One turn or mirror swaps these rows in pairs. Which row does each one swap with?
The rows were stretched afterwards, more along some directions than others.
Met: |   6 | -15 |  13 |   5 |  -7 |  -7 | -24 |  10 |   0 | -16 |  22 |  -4 | -11 | -29 |  -8 |  -8 |   0 |  -8 |
Roto: |  14 |  -4 |  18 |  12 |  24 | -11 | -17 |  -3 |  14 | -19 |  20 | -23 | -33 |  -4 |   0 |   4 |  -8 |  -1 |
tedar: |   7 | -37 | -29 |  -7 |  -1 |  -6 | -10 |   4 |  -1 |  16 |  16 |   3 |  -8 | -26 |  -1 |  -8 |   6 |  10 |
Gadu: |  17 | -22 |  -6 |  -9 | -10 | -11 | -45 |  19 |   1 |  29 |  -4 | -16 | -21 | -19 |  24 |  -4 | -12 |  -1 |
Pufiz: |   5 | -16 | -14 |   7 | -16 | -18 |  -8 | -11 |   5 | -19 |  -6 | -20 | -15 |  -5 |  -6 |  25 | -22 |   4 |
Tus: |  -4 | -43 | -38 |  -7 | -26 |   1 | -22 |  -3 | -12 | -10 |  20 |   9 |   5 |  11 |  20 |  -7 | -33 |  16 |
gime: | -20 | -15 |  -4 | -12 | -52 | -12 |   1 |  21 | -10 |  -9 | -18 | -15 |  21 |   1 |  21 |   4 | -36 |   2 |
Gopit: |  -5 | -18 |  27 |  22 | -32 |   9 |  -5 |  -6 |  -8 |   9 | -15 |   5 |  18 | -13 |  14 |  -8 |  20 |   4 |
Pok: |  14 | -10 | -41 |  -6 |  14 | -19 | -16 |  35 |   9 |  15 | -15 |  20 | -17 |  -9 |  10 |  12 | -39 |  -3 |
Viv: |  -8 | -51 | -22 |   9 | -26 | -21 | -22 |  15 |  -8 |  21 |  -3 |  22 |  13 |  -6 |  24 | -25 |  -9 |  31 |
vegem: |   8 |  10 | -11 |  -7 | -14 | -13 |  -8 |   4 |  -3 |  20 | -28 |  34 |   1 |  19 |  24 |  15 |   0 |  -3 |
biz: |  17 | -17 |   5 | -13 | -30 | -13 | -27 |  -5 |   3 |  42 | -25 | -33 |  11 |  -6 |  32 | -18 |  -9 |   8 |
Vig: |  30 |   7 |  16 | -23 |  22 |  11 | -32 |  -1 |   5 |  28 |   0 | -22 |   0 | -18 |  17 |   7 | -41 |   2 |
vol: |  23 | -30 |  -1 | -15 |  -3 |  35 | -29 | -27 |  25 | -25 |  45 | -12 |  -4 |   6 |   3 |  16 | -20 |  -3 |
Sus: |  25 |  20 |  -5 |   8 |  20 |  -7 | -28 |   5 |  12 | -32 | -11 | -23 | -15 |  -1 |  -1 |  37 | -41 |  -6 |
niker: |  19 |  21 |  16 |  -1 |  15 | -11 | -36 |  28 |   2 |  19 |  -1 |   3 | -10 |  -5 |  10 |   5 |  -5 |   7 |
von: |  10 | -33 |  -2 | -11 | -15 |  21 |  -4 |  20 |  20 |   4 | -26 |   4 |   8 | -26 |  18 |  25 |  -6 |  -2 |
doked: |  22 |  -8 |  11 |   3 |   5 |   7 | -39 | -17 |   1 | -21 |   1 | -16 |  -2 |  20 |   6 |   9 | -35 |  -8 |
garif: |  15 |  42 |  -9 | -13 |  21 |   7 | -14 |   3 |  26 | -17 |  -8 | -14 | -17 |   7 |   5 |  27 | -38 | -15 |
vob: |   5 |  25 |  19 | -14 |  -1 |  24 | -21 |  -5 |  15 | -20 | -16 | -33 |   0 |  -3 |  12 |  28 | -36 | -31 |
libim: |   3 | -26 |  -6 | -36 |  -2 |   4 | -22 | -12 |  -3 |   5 |  25 |   2 | -10 |   6 |   6 | -14 | -20 |   6 |
Fom: |   5 | -48 | -15 |  -1 | -27 |  -4 |  -9 |   1 |  -4 |  33 |  -4 |   8 |   8 | -10 |  10 |  -7 |  -4 |  16 |
zil: |  16 |  -9 |   3 |   1 |  16 |  18 | -17 |  -9 |  31 |   7 |  24 | -19 |  -3 | -15 | -10 |   0 |   8 |  -2 |
Kom: |  23 | -14 | -15 | -23 |  -6 |  -3 | -34 | -17 |  30 |   7 |   1 |  -7 | -13 |  11 |   3 |  13 | -22 |  -8 |
Bam: |  19 |  -1 | -18 | -16 | -37 |   0 | -21 |  -5 |  -7 |  21 | -41 |   3 |   4 |  21 |  34 |   2 | -37 |  -6 |
sab: |   2 |  -4 |   2 |  -4 | -27 |  -4 | -25 |  -9 |  21 |   1 |  -5 |  25 | -21 |  23 |  24 |   7 |  26 |  -3 |
famit: |  19 |   9 |  -7 |  -1 |  -4 |  -3 | -16 |  22 |   0 |  21 | -47 |  22 |  -5 |   7 |  16 |  12 | -27 | -10 |
karo: |  17 |  17 |  22 |  -3 |   3 |   9 | -32 |   4 |  21 | -12 |   6 | -21 | -22 |   6 |  18 |  10 | -33 |  -8 |
dor: |  16 | -22 |  37 |  15 |   7 |   0 | -30 | -23 |   9 |  11 |  15 | -20 | -17 | -10 |   2 | -26 |  22 |  16 |
ruped: |   2 | -12 |   1 |   5 |  -2 |  -7 | -11 | -18 |  24 |  12 |  20 | -27 |  -3 | -13 |   4 | -18 |   1 |  14 |
pofi: |   1 |  -7 | -27 | -17 | -51 |   4 | -21 |  -5 | -17 | -16 |   4 |   5 |  13 |  23 |  27 |  12 | -36 |  -8 |
pur: |  16 | -16 |  -7 |  -6 |  24 | -11 | -27 |  -3 |  43 |  25 | -15 |  13 | -18 |  -8 |  18 |   6 |  16 |  28 |
nug: |  -2 |  16 | -40 | -16 |  18 |  -4 |  13 |  22 |  26 |   5 | -32 |  -2 |   2 |   0 |   0 |  23 | -37 |   5 |
podaz: |  -2 |   8 | -21 | -14 |   2 |  11 |  13 |  -9 |  13 |  -4 |  -7 |   6 | -16 |   2 |  -9 |  -5 | -37 | -28 |
Bofu: |  33 | -30 |  15 |  15 |   2 |  15 | -49 | -17 |   9 | -16 |  32 |  -9 |  -5 |   8 |  10 |  -2 |  -9 |   6 |
fip: |   1 | -13 |  18 |   8 | -22 |  12 | -14 |  -3 |  -2 | -45 |  20 | -13 |   3 |  10 |   2 |  14 |   9 | -13 |
kogeb: |  25 |  10 |   7 |   7 | -16 |   5 | -16 |   0 |  27 |  30 | -48 |  15 |  -6 |   9 |  11 |   7 |   0 |  -4 |
tumet: |  10 | -18 |  13 | -14 |  26 |  23 | -22 |  22 |  19 | -17 |  -8 | -21 |   0 |  -9 |   6 |  27 | -15 | -18 |
lusi: | -14 | -33 | -14 |   7 | -25 | -11 |   7 |  -3 |  -2 |  35 | -10 |  26 |   5 |   8 |   8 | -29 |  12 |  23 |
mak: |  -5 |   9 | -25 |   4 | -18 | -26 |   9 |   4 |  -6 |  11 | -10 |  17 |  -7 | -25 |   9 |  -4 | -28 |   1 |
Rop: |  12 | -14 | -22 | -21 |  16 |  14 | -11 | -31 |  19 |  22 |  15 |   8 |   2 |   5 |   7 |   3 |   7 |   8 |
lum: |  12 | -35 |  -5 | -16 | -11 |   5 | -47 | -21 |   4 |   9 |   0 |  -1 | -11 |  24 |  15 |  -8 |   1 |   0 |

vol pairs with Viv
garif pairs with famit
doked pairs with pofi
zil pairs with lusi
Fom pairs with ruped
niker pairs with podaz
mak pairs with Vig

